Each run below is a few steps of one of 8 hidden systems, one row a step.
val, path 1, 9 rows:
[[-38  -5  14  13  10 -15   7   0   0  -8  18  31 -20 -12  12   4   4 -15
  -17  19  -3  40]
 [-20 -10 -11   2 -23  12 -10 -33  13 -19  25 -17  -8   4  -8 -21 -15 -20
  -13 -18   7   3]
 [-16   1 -22 -15   1   9   4  -7  -5 -19 -13   2  -6  16 -25   7   6  -3
   49   4  23  -2]
 [ 32 -12 -13  -1  -2   0 -20   0  -4   6 -26   0 -26 -12   7  15 -20 -10
    1  31  -2 -11]
 [  6  -1  13  -8 -13  -2  -4  -2   1  26  -4 -37  33   2   2  -3   3  37
  -13   0   3 -17]
 [ -6  17  18   0  12  -5   4  17 -16  10 -18  34   5 -10   1 -10  23  -1
    9  -7 -24  -1]
 [ 29  -1  -6  13   7   1   3  14  15  -2  22  -3  -7  15  14  -8  -7 -18
  -34 -18 -14 -10]
 [-29  -3   1  -3  11 -10  23  10   6  -3  18  -5  14  17  -9  12  14  17
   11   7  21  28]
 [-12  -7  -1   9  -9  -3 -13 -14  -5  -6  -9  24 -33 -25  -1  -6 -12 -25
   -1  15 -14  22]]
zefu, path 2 (9 x 22):
[[ -9   5 -10  -2  -3   9  -8 -22   4   1  14 -24  13  11 -15  -1  -6 -14
   13 -27  10 -14]
 [-19  -2  -8   5   5   1  22  -5  -9   3 -11  -8 -11 -11   0  24   1  -6
   32   2  18   7]
 [ 26  16 -14   0   8   8  -3  10  11  15 -22   2   2 -16  -8   3 -13 -11
   12 -14   3  -8]
 [-15  15   9  -9   6   3   4   6  -9   3  -9   6  19  11  -5  -8  23   9
   17 -15   0 -17]
 [-14  14   5   1  17  -5  -2 -16  -5  -9  -2  30 -10 -24  -1  14  -3  -3
    7  -3  -1  15]
 [  5  13  -3   4   8   8 -10  -8   3   8   8  -8   7   1  10  -7  -3 -27
  -12 -26  -3 -28]
 [-33   2   2   6  11  -3  25  12  -1   7   5   3   3   5   3   8  16 -12
   13  -2  14  12]
 [ 12  11 -16   1   7   4 -10  -2  21   1  -2   8  -3 -15 -20   3 -23 -16
    7 -13   5  18]
 [ -8   4  -4  -7  -5   9   1  -9  -8  -2   0 -19  13  19  -6  -7  12  -1
   16 -18   4 -27]]
pafed, path 3 (9 x 22):
[[ 22 -18  -7  12 -37   0 -10   2  -4  27  -8 -27 -12  11 -43 -21 -17 -32
   28 -15 -33  21]
 [ 29 -20 -12  17 -38   2  -7   0  14  21 -20 -16 -31 -27 -10 -18 -33 -21
   -9   8 -20  24]
 [  6  -7  -5  -2 -27   4 -23 -24  22  -4 -12   1 -14 -42  -5 -17 -34  14
  -26  15   2  21]
 [  3   2  15  -9   1  -7 -32 -38  -6 -20   3  20  -5 -26   4   2 -14  33
  -28  14 -13   5]
 [ -6  -9  20  -5   5  -9 -16 -29 -27 -16   0   4  -8  -4  27  14  10  30
  -19  27  -6 -25]
 [-18  -5  19 -11   9  -9   0   9 -20   5 -17  10   6   4  21  10  25  26
   -2  37   5 -16]
 [  5  -1   6 -10  10  -7  20  30  -7   0 -11   7  13  24  -1   4  23  37
    8  16   1  -1]
 [  7  -4  -5 -13  -8   3   3  18  -3   0  -3 -14  17  38 -21 -14  14  15
   20  -4  -4 -11]
 [ 15  -8  -1   2  -9  -5  -8  20  -4  21  -1 -12   2  28 -25 -12   3 -19
   16  -2 -21   6]]
lezud, path 4:
[[-15 -21  16   1 -17  -6   2 -24  -4 -20  31 -19   3  14   6  -8   4  38
  -29   5  -7  10]
 [-37  -7   9  14   1  -9 -16 -19  -8   6  25   6 -12   0   2   0  -1 -46
   -9   1  -5  13]
 [  5   2 -27   5 -16  18   1   8  23  10  -9 -15  -6  -2 -14 -21 -15 -42
    9 -20  12  -5]
 [ -7   1 -21 -12   5   4  14   3   4 -10 -17  -3  -2   1 -18  18  -3  15
   37  10  30   9]
 [ 33  -2   2  -4  21 -14 -20   3  -4   4   0   7  -4   5  -6  28 -14  11
   -2  23 -11   8]
 [ 12 -11  13   0 -12  -1  -3   6 -20  14  -5 -21   5  20  15 -12  18   7
   -9   4 -20 -33]
 [-28   8  11   5   9  -2  17  12 -10   1 -14  31 -11 -16  18  -6  20  -9
   -1   4  -4   3]
 [ 19   3 -11   7  -9   7  12  11  25  -8   0   3  -5 -13  -6 -20 -14  11
  -20 -18  -7  16]
 [-22 -13   2  -4  -9  -2  12 -21  -7 -15  16 -18   3  13 -10   6   4  26
   11   2   9  11]]
dazam, path 5 (9 x 22):
[[ 26 -16   6   8  -4  -3 -19  -6 -19  25 -11 -28 -11  -1  28  14  -6 -12
  -16  21  -9 -37]
 [ 10  -4  16  12   7  -7   7  23   8  19   1   3   0 -11  39  -2   4   7
  -51  17  -6  -7]
 [ -8  12  11 -11  -4   1  -6  17  18  -1  -7  19  25  -3   3 -34  12  28
  -29  -2  -3  -2]
 [ -4   4   7 -16  -5   3 -19 -13 -14 -24  -7  24   2  15 -11 -21  14  15
    7  -2 -19 -15]
 [  3 -19  -3   6  -8  -2   8  -3 -20 -24   9   4 -26  25  -3  -5   9  -6
   10   4 -21   0]
 [ -9 -23  -6  11 -24  -2  17   3   5   1   3 -11 -22  -2  -7 -10  -7  -2
   -2  13  -2  30]
 [ -6  -4 -12  -3 -17   5 -21  -8  19   9  -8  -7  -4 -14 -13 -15 -21 -15
   -4   9  10  10]
 [ 23   0  -8  -4  -8   9 -19 -10   1   6 -12 -14  -2  -5   4  -4 -12  -5
   -7  -2  -3 -29]
 [ 10  -7   8   6   3  -2   3  -5 -10  -3  -2  -4  -8  -7  25   9   2  16
  -21  10  -7 -18]]
val, path 6, 9 rows:
[[ 10  10 -14   6  -3  15  21  30   6  10 -28  11 -10 -10   6 -19   9 -25
   10 -17  -5 -17]
 [ 32  -2 -15  -1   3   3  18  24  24  -9   2  -4   1   5   1   0 -11  30
  -19   0   6  10]
 [-18   2  20  -5  12 -16   0 -17 -10 -11  10  16   4  -8   1  18   5  35
   -6  15  -3  23]
 [-19   2   9   8   1   0 -15 -27 -11  -3  12   5  -9  -9  16  -5   1 -28
  -15  -9 -11 -17]
 [-11   4 -18  -4   2  12  10  11  14   1   2 -16  11  18  -3  -9   6 -19
   10 -14  24 -18]
 [ 10   0 -16  -6   5  -2  -1  20  12   0 -20  19 -12  -7 -13   6 -11  -1
   14  21  10  20]
 [ 20  -6   5   0  -7  -5 -18 -19   2   4   8 -15   4  -7  -6   6 -20  21
  -18   3 -12   3]
 [-19   9  17  -2   9  -5   4  -9 -20   9   1  -3  15   5  -2   8  19   6
   15 -13  -6 -10]
 [  9   3  -7  11   5   3   8  18   1   9 -11  11 -18  -6  15  -5   2 -35
   -5  -6  -7 -10]]
Simi, path 7 (9 x 22):
[[ -1  11  18  -9  22  -8 -26 -21 -18   4   1   5  13  -1  13  19   6   8
   -7   8  -3 -26]
 [ 22   5   2  -1  -1   6  -6  18  -1  23  -7 -16  15  15   8 -13   8  -8
  -10 -10  -9 -34]
 [ 13   0 -11   2  -2   2  21  31  19  10   3 -13  11  18 -16  -9   0   5
    4 -13   2  13]
 [-16   2  -3  -1  10  -7   7  -6   0  -6  12   4   2   5 -22  16  -2   3
   23  -3   7  30]
 [-18   3   8   2   7  -5 -11 -17 -18   6  -3   8  -8  -6   0  11   4 -23
   16   2  -4  -2]
 [  5  -2   2   9 -12   4   0   9  -3  20 -19  -3 -10 -15  12 -13   0 -16
   -6  -1 -11 -11]
 [  6  -1  -4   2 -13   5  16  15  14   3 -13  -1  -1 -14   0 -15  -4  19
  -10  -1   0  11]
 [ -7  10   0  -6  10   0   2 -11   7 -16   5  15   4  -9  -6   5  -3  20
   -1  -5   7  11]
 [  2   8   3  -2  17  -1  -9 -15 -11  -7   2   7   1  -1   7  16   2  -1
    2  -5  -2 -17]]
pafed, path 8 (9 x 22):
[[-19   9  -3   6   6  10  33  -2   5  -2   4 -14   6 -10  18   7   8   6
   -3 -20  23 -13]
 [-16  25  -1  -2  21   5   6   8   3   0  -3  25   9  -5  -2  -6  12 -20
    9 -24   5  -6]
 [ 19   7 -14   8  25   2  13  12   7  -6  15  -1  -4  14   8  15  -3 -17
   -5 -19   2 -10]
 [-27   5  -8   4   1   6   3  -6  12  12  10 -19  12   2   1  -2  -2 -25
    0 -14  24  -8]
 [-10  13   5  12  18  -7  15   9   3   8   9  19  -4 -12  -1   6   1 -20
    1 -20  -9  22]
 [  3   0 -19   7  -1  14  22  -7   7 -20   3  -6 -15  -7  12   1  -7  -5
   -2 -18  12 -11]
 [-22  17  -5  -5  14   2 -19  -9   7   6  -1  12   6 -11  -4   4  -5 -29
    6  -6  17  -4]
 [ 13   8   2  12  27  -8  16   3   1   3  17   3  -3  -7  12  28  -5   0
  -11 -12  -5   9]
 [-25   6  -4   0  -8  14  14 -15   3  -6  -1 -15   5  -9  13  -8   6   1
   -2 -17  21 -22]]
zefu, path 9:
[[ 60 -28   2  -3 -30  -3   1  30   4  -1 -16 -21  -5  22   7 -28  -2  53
  -34  23 -30 -12]
 [  6 -27  32  -4 -20 -20   3   8 -17  -6  -1   0   3  12   8 -14  17  73
  -31  39 -28  16]
 [ 18 -22  17   1 -17 -11 -28 -17   2  -8   4   3 -14 -18  22 -10 -18  37
  -60  36 -19   6]
 [  5 -31   9   1 -14  -4  -6  10   2  -5  17 -24  -1  27  36 -13   9  22
  -57  33   3 -22]
 [  6 -30   1   3   0 -19   3  23  10  -5  15   2 -14  18   7  13  -7  23
  -30  55   5  38]
 [ 36 -28  -7 -10 -20  -6 -39   1  11  -3   6 -16  -3  31 -15 -17 -22  11
  -27  33 -12   3]
 [ -4 -41   7  -3 -27  -7   1   1 -24 -13  -3 -16 -21  32   6  -7  15  28
   -2  46  -9  -3]
 [ 40 -26  -2   9 -12 -10   0  14   0  -5 -13   9 -37  -9  11   2 -16  16
  -21  36 -23  17]
 [ 27 -19  12  -2 -24  -2  -7  22  -2   8  -1 -17   9  29   8 -36  11  24
  -36   9 -28 -20]]
dazam, path 10 (9 x 22):
[[-34   6   3  -5  18 -11  12  -8   3 -14  22  10   9   7 -14  19   7  15
   15   2  16  33]
 [-22   6 -11  -2   4   3   2   3   2  10   4  -9  10  19 -23   1   6 -32
   32 -16  13   2]
 [ 13   2  -2   8   6  -4  10   4 -13  21 -19  -6 -10 -10  -9  23  -4 -14
   34  -3  -9   7]
 [ 16   6  -5   9  28 -10   3   4  11   9  18  -3  -1  -5   0  31 -19  -9
   -8  -4   6  19]
 [ -5  14   6   1   4   2  10  -2  14  19  11 -23  31  -3  -1   2   0  13
   -8 -24  12  -4]
 [-22  20  14  -3  20  -3  -5 -15 -14   6  -5  17   9 -15   7  15  10  -5
   10  -8   2 -10]
 [  6  11 -10   4  25   1  19  19   1  -9   6  14  -5  12   4  10   9 -16
    8 -18   0  -5]
 [ -2   1   0   1   0  -4  29   7   1   0  -4  -4   3  -4 -11  10   3  29
   17  -5   4  21]
 [-21   6  -4  -5  17  -7 -14 -14   4  -2  15   7   6   3 -15  18  -6 -12
   12   4  16  17]]
Simi, path 11, 9 rows:
[[-11 -32  11  13 -21 -12  -2 -36 -32 -12  29 -22 -26  21 -14   6  -1  -9
   14   2 -29  18]
 [-49 -19  19  17 -20  -1  15  -2 -18   1  11   0 -19   3  28 -24  25 -25
  -19  11  -9  -4]
 [-10 -16 -11  14 -36  14   0 -21  25  -2   9 -26 -14 -23  11 -25 -24 -11
  -36  -9   9   4]
 [ -6 -15 -15  -7 -26  15  15 -18  -1 -54  -3   7 -28   3   1 -25   2  29
   -1   1   0  -4]
 [-11  -4  -3   5  28  -5   0  -9   3 -34  29  24 -21   3  32  17  -2  -9
  -36  14  11   0]
 [ 16 -24  -3  -3 -11   1 -17 -28 -10  -5   7 -40  -6  12  15  18 -14  19
  -17  21   8 -27]
 [-11 -14  -6 -14  -9   5  -4  24   1 -15   1   3   5  43   9 -27  24   1
  -14  19   7 -25]
 [ 13 -10 -14   5   4  -5 -18   1  27  -1  37 -11   0  23 -13   2 -25 -24
  -24   0   6  22]
 [ -2 -28   4  -3 -20  -8  -1 -19 -26 -17  10 -18 -15  31 -20   2   8  19
   23  14 -20   8]]
gipe, path 12:
[[ -4 -14   2  -3 -30   8 -35  10  15  34 -18 -23   9  -2  28 -38  -3 -30
  -46  26  12 -43]
 [ 27  21   7 -19  30 -10  -5  51  11  10 -27  39  25   4   0   1  14  39
   -8  25  -2  -1]
 [  0   8  12 -11   4  -5 -24 -36  -3 -45  43  21  10  23 -23 -19   0  23
  -18 -27 -30   8]
 [ 29 -22   8  15   5 -18  -7  -5 -21  42  22 -54   6  27  -8  39 -12 -10
    7   3 -16   1]
 [-15  -6 -11  20   6  -5  38  47  14   5  -4  30 -29   0 -11  -6   4 -38
   14   3  -4  52]
 [ 25 -11 -35 -10 -42  28 -20 -22  20 -24 -21 -17 -18  -9 -14 -38 -29  -2
   -4  -9   4 -20]
 [  9   3  10  -9  10  -7  28   9 -27  13 -35  -9   9  -7   0  34  18  53
   41  14   3  -8]
 [-66  -3  22   8 -15   0   9 -27 -10 -28  24  25 -12  -9   7 -29  19  -4
  -16  -9 -11  22]
 [ 26 -21   1   3 -15  -2 -33  -8   1  38  -9 -43   1  -4  27   9 -20 -10
  -34  30   7 -36]]
gabuf, path 13 (9 x 22):
[[ 22 -11 -19  -6  -3   5 -33  -2  20  -6  21 -19   4  33  -5 -11 -17 -24
  -24   2   7 -21]
 [-15  -8  -8  -6  -8   8  16  -4 -22 -11  -1 -18  -3  37 -10  -3  22  -6
   38 -11   2 -23]
 [ -3   1  -6   7   7  -9 -13  20   3  13  -2  28 -17   7 -22  -5  -4 -52
   20   7 -13  27]
 [ 19 -17 -15  12 -28   6  26   5  17  11   2 -42  -5   0 -20  -4 -20  14
    5 -13   0  26]
 [-18  -1  21  -9  -2 -10   5  -5 -27  -3 -21  20  -1  -7 -15   5  18  36
   28  22 -15  18]
 [ 32   7  -2   8  -4   1 -26 -11  16   8  -6  13 -11 -34   0  -9 -31 -13
  -26  -9 -20   4]
 [-11  -8   8  10 -15   9  45  -9 -12 -13  -3 -23  -4 -10  28  -5  18  39
   -8 -15   1 -19]
 [-24   4  13  -8  20 -12 -26   7  -5  -6  -3  47  -7  -2  15  -1  11 -12
  -19  35  -1   6]
 [ 30 -10 -28   0 -15  16  -8 -12  28  -8  11 -35  -3   5   5  -4 -28  -4
  -26 -12  17 -22]]
gabuf, path 14:
[[ 15  15 -33 -16  -4  13   1  36  33  37 -32 -24  33  10 -43  -3 -14 -11
   44 -11  35   1]
 [ 37  25   1  -3  26  -7  25  37   0  12  -8  14  23  16 -39   9  11  27
   40 -33 -24  21]
 [ 13  13  34  15  10 -23  -6  -1  -3  29  31   1  24  -6 -18   1  -2  11
  -17 -32 -46  36]
 [-41  11  25   3 -22   4   3 -38   7   7  14 -15  26 -34  -2 -21  -1  24
  -18 -31  -2  12]
 [-40  27  -3 -10  15  10   3 -24  15 -30  -7  41   0 -42   7  -2  -1  11
   -3 -11  27   7]
 [ 12  11 -14   6  37   1  12 -11  15 -24  20  10 -12 -17  22  41 -18   6
  -21  -3  24   1]
 [-14  -6  15   1  26 -10   3 -12 -19  12  16 -21  10  10  28  45  10   9
   -6  21  20 -19]
 [ -8  10   0 -10  13   2 -32   6   5  35 -11  -6  23   2   6   5   0 -29
   -4  12  20 -28]
 [ 16  15 -20  -6   6  15  17  30  21  11  -8 -15  23  15  -6 -12   5  -6
    8 -28  16 -24]]
lezud, path 15, 9 rows:
[[-22  -1  -1 -13 -14   2   2  -4   4 -18  -1   9   9  10 -22 -19   8  26
   12   0   3  16]
 [  7  -1  -3   4  22  -9  -9  -9  -4 -18  27  18 -13  15  -9  15  -8 -15
    0  -5 -12  15]
 [ 11  -8  -4  13  -4   2  14   9  -2  20   8 -34   1  15   6   4  -1 -17
    0 -13  -3 -12]
 [-20   7   5   0   2  -3   9   3  -7  21 -22   4   1 -18  -4   8   7  -3
   23   5   7   8]
 [ 30  10  -6  -6   1   5 -14  -4   8  -7 -13  12  -3 -14  -9  -5 -15  12
   -4  -9 -13  -2]
 [ -4  -8   2  -4   0   3  11 -13 -12 -19   8 -13   0  13  14   4  11  27
   -5   2   6 -21]
 [-16   1  11  10  15 -13  -3   2   0  13   8  12  -6 -12  17  14   0 -16
  -19  14   1  11]
 [  8  -2  -7  -1 -24   9  -7   8  17  13  -8 -15   8  -1  -8 -31  -6  -5
  -12 -11  -4  -5]
 [-28   3  -5 -11   4   2   7 -10  -5 -23  -1  14  -4   6 -11   2  10   7
   23   3  15   6]]
gipe, path 16, 9 rows:
[[-20   9   2  -1  -5   9 -14 -27 -15   1   3  -9   5   5  -7  -8   7 -30
   20 -28  -4 -26]
 [ -1  12  11  10   2   1  10  21  -4  42 -18 -10  12 -11  11  -5  12 -21
    1 -14  -8 -16]
 [ -4  16   3   4  -5   6   4  13  23   5  -8  19   8 -26   2 -28  -2   3
  -24 -21  -5   9]
 [ 25   8   0  -5   2   1 -13 -22   9   2   2 -12  12 -19  -2  11 -23  27
  -15 -11  -1  -5]
 [ -5   7   7   9  27 -12  22  -6  -7  -3  16   7  -5  -8   4  37   0  10
    7  -5   1  20]
 [-17  -5 -14  10  -1   6   3 -17  11 -12  20  -8 -15  -3   6   1 -13 -29
  -10 -11  14   3]
 [  9   2 -18  -2   9   6   4  14   9  15 -20 -14   1  -2   5  16  -7 -11
   12   9  25 -16]
 [-23  18  -4  -9  12   6   9   2   2 -18  -8  31   3  -5  -4  -9  13   1
   12 -11  11  -1]
 [ -4   5   6  -5  -5   6 -21 -27  -7   7   5 -18  14   0   4  -6  -2  -1
   -8 -15  -3 -31]]

Which system made each run below?
path 17:
[[ 29  -8   2  18 -21   6  34  42  28  24   2 -23   9   2  16 -32  -1  14
  -45 -18 -16   2]
 [-60  -4  21  -6 -19  -6  20 -13 -14  -4   3   1  13  -5 -19 -11  22  32
   23   3   2  35]]

lezud
path 18, 2 rows:
[[ -2  28  10 -13  29 -11  -3  -9   1   2  -4  22  22 -20 -24  27  -3  31
   23  -7   3  27]
 [ 31   4   3   2   2   8  11 -19 -21  -8  -2 -25   4   6  10   8   7  25
    5 -31 -17 -42]]

pafed
path 19, 2 rows:
[[ 42 -19   7  20 -15 -10  11  40 -19  59 -26 -31 -11  11  -1   6   3 -22
   18  11 -31  -5]
 [  5  -8  18  -1 -39  -3   3  41   4  39 -32  -9  18   4 -16 -48  13  20
   -5  10 -27  10]]

gabuf
path 20 (2 x 22):
[[-13  24 -11   4  16  14  11  -9  10  -2  -3   2   3 -22  17   6  -1 -21
    2 -30  22 -23]
 [  4  19 -21  -4  19   9   9  10  27   0  -9   7   5 -20   3  12 -15  -2
   -2  -7  33   1]]

val
path 21:
[[ 30  -3   3  19   2  -8  20  23  -9  16  17  -8  -6  26 -18  -3   3 -21
   12 -31 -41  16]
 [-32  -9  16  17  -3 -12  43   8 -10  18  10 -15  -1  -4   0  15  14   6
   15  -5  -1  35]]

Simi
path 22 (2 x 22):
[[-11   2  33  -2  -4  -8   9   1  -4 -17  20  16  20   9  14 -29  26  49
  -43  -9 -27   0]
 [-43   2  11  -8 -13   3  -7 -13  -9 -30   8  35  -6   9  -9 -38  22  -5
    1  -7 -16   7]]

dazam
path 23:
[[ 21   3   4   2 -15   6   5 -36  -8  -3  22 -43  20  11 -22  -2  -8  28
   11 -52 -23 -12]
 [-23  -5  16  21   0 -16  32   8  -6  48   0 -21   0 -21  -7  26   0 -14
   22  -3  -1  44]]

gipe
path 24 (2 x 22):
[[ 12  15 -13 -13   1  15 -32 -22  44 -21  15   2  19 -22  18 -17 -28  16
  -62 -12  26 -26]
 [-21   8  -4 -12  28  13  26 -19 -25 -47  18  -1   3  29  29  21  31  25
    8 -15  24 -52]]

gabuf
path 25:
[[ 29  -1 -11   8  -9  10   5   3   0  15  -5 -28  -1   4   0  -4  -9 -15
    2 -24 -11 -24]
 [ -6   4  -1   6 -10   3 -12  10  17  28  -7  -6   7 -14   2 -21  -7 -27
  -17  -5   2  -1]]

pafed
path 26 (2 x 22):
[[  6 -19  11  -1 -26  -5  -7  26 -16  20 -20  -2  -6  23  -9 -30  17  -5
    7  20 -30  -5]
 [ 16 -14  12  -3 -26  -6  -5  22  -4   7 -19   9  -4   8  -9 -34   8  21
  -10  14 -34  10]]

gipe
path 27:
[[  0 -10 -24  -9 -14  11   9  -1 -15 -15 -27  -5 -21  17 -22   0   5  -5
   53   8   7  -6]
 [-13   0  -3   9  22 -10  -1  28   7   8  -4  37 -21  -5  11   8   2 -41
   -6  27   6  22]]

Simi
path 28:
[[-15  -4 -15  -8  16  -4 -20   2  17   6  17  -8   9  18  -6  18 -12 -22
   -2  23  33   8]
 [ 12 -18  -8 -10 -18  -2 -30  -9 -11   1  -7 -11 -10  24 -28  -7  -8 -12
   22  18 -12  -1]]

Simi
path 29:
[[ 29   0 -26   1  24   1  20  46   8   8 -35  17 -25  -4  16  25  -3 -13
   14  29  20  -4]
 [ 18  -9  12  -1 -16 -10 -10  -1  25  20   2 -22  17 -24   8  -2 -24  46
  -46  20   1  19]]

val
path 30, 2 rows:
[[ 47  18 -13  -4  36   9  -3  -5 -15 -17  -8   7  -7   5  22  32  -2   0
    7 -17  -4 -53]
 [-30  14   5   6  17   5  47  13   3  -9  31  -7  25  26   1  -5  30   8
    6 -43   9  -1]]

gipe
path 31 (2 x 22):
[[ -4   0  10   8  27 -11  -5   4  -7  18  25 -12  11  21  16  25   7 -22
  -14   5   3 -12]
 [-18  -7  -5   1   2  -9 -11  17   9  22   0   2  -2   6 -12   2  -5 -32
    5  22  12  24]]

zefu
path 32, 2 rows:
[[  0 -21  17  29  -3 -18  58  22  -7  32   0 -26 -15 -23  20  34   1  23
   -3  16  -3  41]
 [  2 -10  24   7 -42  -8 -23 -26 -12  28 -23 -10  -4 -39 -22 -22 -16  16
    1   3 -39  26]]

lezud
